500 stands for zero in the data rows.
Some points, one per row:
c(431, 555, 534, 504, 442, 383, 426, 550, 466, 477, 585, 539, 604, 528, 534, 401, 442, 582, 612,
  558, 509, 666, 488, 580, 520, 372, 320, 418, 569)
c(561, 585, 626, 482, 374, 442, 599, 474, 485, 515, 512, 464, 458, 447, 453, 458, 577, 331, 361,
  507, 604, 334, 617, 523, 445, 482, 507, 420, 631)
c(356, 345, 612, 512, 582, 455, 356, 372, 661, 307, 302, 634, 353, 350, 653, 682, 547, 445, 364,
  545, 410, 693, 353, 310, 353, 331, 455, 658, 572)
c(698, 696, 310, 302, 364, 293, 488, 653, 315, 356, 658, 347, 582, 572, 515, 334, 347, 636, 326,
  310, 528, 331, 299, 704, 391, 342, 707, 688, 542)
c(396, 493, 701, 596, 504, 707, 315, 345, 464, 396, 356, 704, 372, 474, 374, 693, 704, 682, 707,
  674, 639, 485, 345, 450, 680, 698, 293, 326, 523)
c(326, 674, 472, 391, 636, 553, 650, 639, 434, 304, 315, 663, 682, 531, 631, 688, 307, 442, 588,
  653, 434, 636, 661, 588, 418, 353, 671, 315, 391)
c(477, 447, 634, 698, 499, 445, 512, 428, 644, 663, 358, 393, 339, 442, 488, 369, 574, 415, 504,
  374, 677, 518, 566, 385, 434, 466, 447, 501, 420)
c(585, 469, 423, 374, 472, 690, 631, 318, 391, 539, 693, 655, 326, 617, 410, 515, 531, 504, 401,
  323, 661, 347, 642, 320, 331, 609, 307, 299, 634)
c(442, 380, 385, 428, 577, 410, 385, 623, 323, 361, 569, 644, 658, 380, 663, 636, 461, 450, 580,
  515, 474, 350, 477, 447, 607, 528, 323, 604, 620)
c(604, 553, 526, 356, 496, 547, 628, 569, 528, 547, 401, 442, 601, 356, 550, 539, 466, 453, 474,
  518, 526, 547, 464, 555, 588, 536, 496, 480, 585)
c(469, 488, 450, 437, 369, 466, 653, 512, 572, 523, 609, 374, 445, 569, 369, 366, 331, 593, 380,
  493, 458, 653, 580, 642, 458, 339, 566, 547, 653)
c(323, 531, 407, 404, 704, 677, 690, 342, 482, 707, 553, 310, 671, 704, 304, 302, 339, 337, 356,
  634, 310, 455, 696, 701, 615, 320, 698, 461, 682)
c(369, 458, 488, 361, 604, 663, 520, 388, 431, 491, 653, 523, 337, 590, 393, 585, 507, 426, 480,
  361, 472, 415, 569, 366, 431, 501, 350, 345, 599)
c(628, 612, 674, 307, 634, 704, 412, 293, 312, 342, 704, 680, 296, 636, 507, 661, 488, 339, 464,
  302, 401, 690, 318, 293, 304, 636, 666, 334, 685)
c(572, 515, 685, 636, 458, 488, 310, 447, 404, 482, 399, 661, 347, 320, 547, 698, 677, 447, 677,
  334, 588, 426, 304, 361, 642, 663, 485, 615, 347)
c(671, 418, 698, 669, 663, 572, 563, 366, 561, 644, 539, 626, 612, 415, 566, 558, 455, 326, 496,
  304, 542, 545, 501, 304, 396, 361, 615, 653, 472)
c(650, 661, 509, 334, 453, 353, 472, 582, 383, 553, 545, 410, 493, 585, 647, 410, 369, 385, 385,
  593, 647, 572, 461, 653, 636, 434, 569, 588, 547)
c(293, 293, 464, 464, 693, 582, 696, 347, 707, 604, 596, 299, 401, 690, 296, 304, 312, 634, 304,
  642, 299, 563, 701, 582, 293, 304, 580, 609, 696)
c(690, 412, 491, 671, 299, 404, 609, 399, 509, 466, 442, 642, 434, 539, 545, 472, 528, 696, 539,
  615, 431, 612, 620, 577, 447, 620, 682, 307, 358)
c(542, 547, 501, 507, 380, 458, 496, 545, 439, 431, 410, 520, 509, 458, 528, 563, 474, 520, 628,
  580, 545, 361, 509, 561, 620, 534, 393, 518, 518)
c(593, 477, 377, 588, 423, 623, 574, 558, 358, 412, 607, 493, 563, 480, 655, 496, 480, 372, 658,
  482, 423, 661, 499, 636, 501, 426, 515, 347, 496)
c(388, 542, 374, 526, 617, 563, 372, 491, 542, 577, 601, 383, 504, 512, 461, 531, 542, 307, 593,
  566, 480, 577, 577, 542, 566, 574, 609, 358, 393)
c(518, 577, 596, 480, 572, 555, 607, 555, 499, 499, 369, 507, 488, 518, 542, 423, 385, 310, 512,
  534, 636, 461, 428, 547, 547, 377, 545, 685, 488)
c(361, 666, 331, 450, 412, 401, 558, 707, 415, 347, 329, 607, 704, 501, 658, 696, 318, 572, 407,
  704, 547, 655, 364, 655, 580, 383, 690, 539, 550)
c(526, 658, 372, 666, 399, 385, 572, 669, 393, 674, 445, 499, 599, 536, 531, 488, 377, 407, 423,
  504, 623, 542, 437, 563, 499, 555, 607, 447, 334)
c(353, 347, 455, 639, 515, 361, 339, 596, 531, 326, 366, 593, 377, 555, 685, 553, 518, 358, 458,
  391, 536, 685, 442, 437, 420, 385, 647, 631, 515)
c(642, 526, 512, 558, 345, 472, 312, 566, 334, 401, 644, 650, 418, 477, 607, 650, 658, 491, 696,
  350, 418, 356, 480, 634, 507, 690, 426, 320, 383)
c(350, 685, 323, 385, 631, 396, 553, 704, 347, 588, 342, 588, 696, 334, 588, 615, 364, 458, 350,
  688, 553, 682, 455, 639, 604, 399, 572, 466, 647)
c(474, 485, 358, 644, 553, 299, 364, 701, 599, 536, 296, 339, 585, 534, 458, 477, 561, 626, 626,
  631, 404, 501, 383, 690, 682, 393, 604, 574, 329)
c(536, 604, 536, 593, 563, 658, 596, 437, 515, 566, 542, 590, 523, 401, 361, 550, 469, 437, 561,
  358, 599, 488, 590, 520, 474, 601, 499, 423, 361)
c(366, 358, 361, 364, 590, 601, 420, 485, 607, 385, 418, 653, 318, 450, 526, 658, 666, 663, 547,
  404, 337, 558, 326, 345, 515, 655, 342, 642, 574)
c(458, 326, 582, 439, 469, 312, 342, 542, 563, 315, 320, 580, 361, 682, 666, 617, 626, 528, 542,
  342, 520, 701, 358, 318, 412, 329, 688, 636, 604)
c(680, 671, 585, 331, 366, 682, 304, 307, 320, 329, 707, 696, 304, 493, 585, 677, 628, 396, 639,
  293, 688, 383, 334, 307, 329, 671, 304, 293, 623)
c(496, 442, 631, 604, 418, 439, 418, 647, 566, 439, 426, 477, 342, 461, 499, 428, 563, 364, 669,
  366, 593, 663, 415, 617, 482, 550, 518, 545, 555)
Here are 12 more points, each followed by its number:
c(509, 563, 523, 631, 615, 520, 361, 455, 423, 558, 574, 558, 550, 377, 601, 588, 439, 599, 577,
  401, 655, 491, 512, 501, 644, 558, 512, 493, 434) 0
c(531, 356, 474, 607, 626, 345, 539, 466, 636, 582, 450, 366, 323, 399, 599, 399, 647, 609, 550,
  437, 391, 329, 491, 601, 383, 450, 434, 639, 534) 1
c(669, 644, 563, 628, 334, 437, 377, 661, 304, 337, 547, 674, 661, 353, 661, 669, 599, 410, 682,
  439, 577, 437, 337, 518, 599, 658, 596, 350, 307) 2
c(499, 431, 426, 412, 545, 588, 612, 377, 585, 620, 634, 372, 442, 593, 404, 372, 453, 534, 337,
  369, 607, 523, 593, 558, 356, 350, 628, 582, 661) 3
c(334, 320, 353, 347, 671, 315, 680, 339, 666, 580, 326, 329, 701, 566, 364, 329, 315, 620, 320,
  561, 428, 669, 666, 420, 358, 307, 431, 674, 669) 4
c(493, 466, 577, 634, 550, 609, 577, 642, 582, 461, 518, 488, 461, 553, 512, 574, 558, 666, 615,
  480, 393, 536, 434, 661, 493, 642, 501, 415, 666) 5
c(623, 545, 520, 434, 450, 531, 534, 480, 596, 626, 493, 420, 358, 663, 469, 415, 582, 488, 545,
  412, 445, 574, 404, 596, 472, 523, 366, 542, 320) 6
c(320, 302, 707, 647, 653, 701, 350, 361, 682, 388, 391, 671, 374, 312, 420, 680, 701, 388, 698,
  550, 331, 639, 347, 299, 639, 701, 329, 690, 588) 7
c(437, 677, 315, 612, 304, 631, 636, 604, 653, 685, 620, 601, 474, 385, 323, 361, 536, 650, 693,
  574, 372, 391, 588, 404, 531, 688, 383, 550, 350) 8
c(547, 318, 690, 353, 361, 615, 334, 526, 372, 310, 466, 528, 466, 661, 455, 631, 450, 404, 520,
  520, 323, 634, 372, 410, 536, 366, 644, 704, 590) 9
c(553, 574, 542, 515, 431, 426, 566, 426, 493, 488, 520, 496, 491, 482, 563, 528, 553, 644, 526,
  572, 504, 374, 453, 455, 388, 412, 558, 580, 439) 10
c(685, 682, 326, 388, 339, 358, 337, 520, 364, 437, 534, 669, 450, 302, 539, 512, 472, 693, 609,
  472, 644, 512, 320, 669, 704, 634, 361, 655, 504) 11
Which of these numbered points is nearest to each point below by angle, seen from the average point of the first points? Its number follows each.
c(590, 450, 550, 296, 682, 499, 393, 469, 374, 323, 669, 639, 320, 361, 674, 434, 588, 707, 531,
  423, 396, 385, 310, 612, 577, 647, 345, 607, 615) > 11
c(342, 423, 580, 299, 701, 696, 655, 310, 550, 534, 680, 636, 455, 393, 377, 393, 337, 493, 334,
  526, 515, 596, 653, 431, 401, 337, 318, 526, 704) > 3
c(588, 572, 677, 377, 528, 391, 582, 493, 545, 501, 590, 545, 366, 404, 569, 545, 526, 590, 563,
  488, 477, 604, 356, 412, 545, 455, 536, 590, 553) > 10
c(337, 334, 320, 534, 680, 620, 642, 391, 647, 531, 580, 331, 572, 653, 315, 385, 374, 653, 345,
  563, 356, 404, 669, 674, 310, 369, 599, 439, 663) > 3
c(453, 342, 442, 601, 534, 636, 399, 356, 623, 623, 612, 399, 331, 420, 445, 391, 680, 639, 536,
  418, 442, 407, 466, 350, 374, 458, 488, 680, 531) > 1
c(501, 499, 661, 323, 491, 496, 555, 439, 377, 334, 472, 550, 553, 644, 604, 663, 401, 628, 412,
  655, 364, 439, 553, 380, 466, 401, 612, 477, 318) > 10
c(566, 693, 318, 566, 358, 639, 658, 644, 339, 704, 655, 447, 539, 426, 339, 337, 434, 318, 647,
  582, 447, 304, 644, 644, 601, 661, 469, 434, 396) > 8
c(639, 507, 609, 690, 480, 374, 474, 496, 555, 601, 561, 450, 642, 464, 582, 407, 412, 558, 572,
  388, 650, 593, 515, 388, 509, 566, 450, 385, 493) > 0
c(399, 509, 615, 585, 437, 469, 536, 431, 590, 447, 372, 547, 385, 437, 388, 491, 515, 431, 596,
  450, 501, 590, 539, 423, 631, 469, 415, 569, 626) > 7
c(445, 623, 555, 545, 658, 604, 439, 620, 345, 634, 558, 412, 653, 342, 477, 499, 569, 420, 515,
  420, 469, 399, 523, 426, 539, 445, 509, 410, 482) > 0
c(407, 491, 666, 420, 356, 574, 528, 528, 445, 464, 504, 561, 531, 639, 493, 653, 550, 482, 366,
  491, 388, 499, 426, 442, 528, 464, 582, 596, 593) > 9
c(329, 331, 337, 650, 698, 318, 671, 412, 693, 671, 407, 315, 647, 650, 329, 320, 342, 574, 318,
  601, 312, 569, 682, 626, 350, 326, 574, 647, 658) > 4
c(596, 512, 299, 342, 329, 523, 674, 682, 671, 669, 698, 350, 329, 347, 337, 318, 383, 680, 404,
  528, 315, 526, 547, 574, 318, 669, 472, 623, 480) > 8
c(412, 615, 469, 620, 485, 428, 464, 472, 507, 418, 563, 407, 464, 466, 558, 396, 491, 526, 507,
  464, 491, 393, 388, 488, 504, 388, 493, 337, 447) > 10
c(455, 523, 380, 491, 342, 474, 580, 663, 418, 509, 480, 574, 528, 507, 612, 383, 418, 661, 574,
  696, 539, 377, 431, 680, 653, 596, 372, 520, 461) > 11
c(653, 653, 493, 499, 607, 423, 569, 531, 428, 615, 437, 431, 590, 372, 690, 350, 388, 393, 347,
  636, 663, 412, 650, 569, 658, 496, 520, 428, 450) > 0
c(626, 415, 531, 674, 318, 350, 615, 458, 518, 420, 588, 628, 369, 612, 523, 442, 464, 612, 553,
  680, 653, 447, 612, 342, 512, 531, 337, 442, 356) > 10
c(410, 439, 590, 693, 420, 585, 493, 607, 604, 612, 380, 482, 558, 607, 580, 431, 512, 623, 636,
  663, 407, 601, 658, 377, 593, 420, 412, 507, 407) > 8
c(434, 634, 404, 680, 307, 329, 461, 593, 639, 550, 312, 342, 639, 412, 501, 404, 415, 423, 582,
  623, 555, 482, 623, 666, 628, 396, 550, 453, 364) > 8
c(488, 520, 458, 488, 569, 580, 485, 396, 426, 426, 404, 526, 477, 455, 596, 542, 572, 380, 388,
  434, 550, 364, 450, 374, 488, 477, 555, 536, 428) > 10
c(428, 593, 391, 350, 555, 366, 491, 482, 410, 653, 572, 466, 499, 318, 426, 353, 361, 647, 518,
  536, 609, 434, 604, 615, 671, 374, 377, 534, 566) > 11
c(393, 534, 437, 383, 407, 661, 593, 518, 420, 374, 526, 536, 620, 604, 358, 604, 391, 496, 442,
  671, 361, 315, 561, 590, 534, 485, 523, 458, 466) > 8
c(550, 599, 558, 642, 558, 485, 345, 374, 474, 590, 485, 485, 577, 509, 447, 469, 423, 369, 396,
  474, 374, 466, 493, 620, 655, 545, 491, 555, 418) > 0
c(472, 426, 383, 536, 661, 393, 507, 547, 539, 455, 499, 615, 685, 329, 555, 590, 496, 550, 631,
  431, 574, 477, 482, 418, 663, 437, 334, 561, 628) > 0
c(377, 550, 434, 415, 674, 320, 423, 599, 469, 631, 455, 572, 574, 304, 636, 480, 428, 515, 353,
  347, 628, 420, 582, 572, 693, 526, 339, 566, 607) > 0
c(374, 472, 350, 396, 493, 558, 404, 601, 369, 339, 415, 491, 593, 550, 428, 601, 393, 577, 431,
  577, 326, 388, 534, 628, 437, 561, 399, 399, 464) > 5
c(331, 437, 644, 304, 520, 607, 623, 612, 366, 302, 439, 428, 655, 615, 380, 674, 356, 569, 383,
  690, 304, 428, 377, 458, 561, 380, 461, 628, 458) > 9
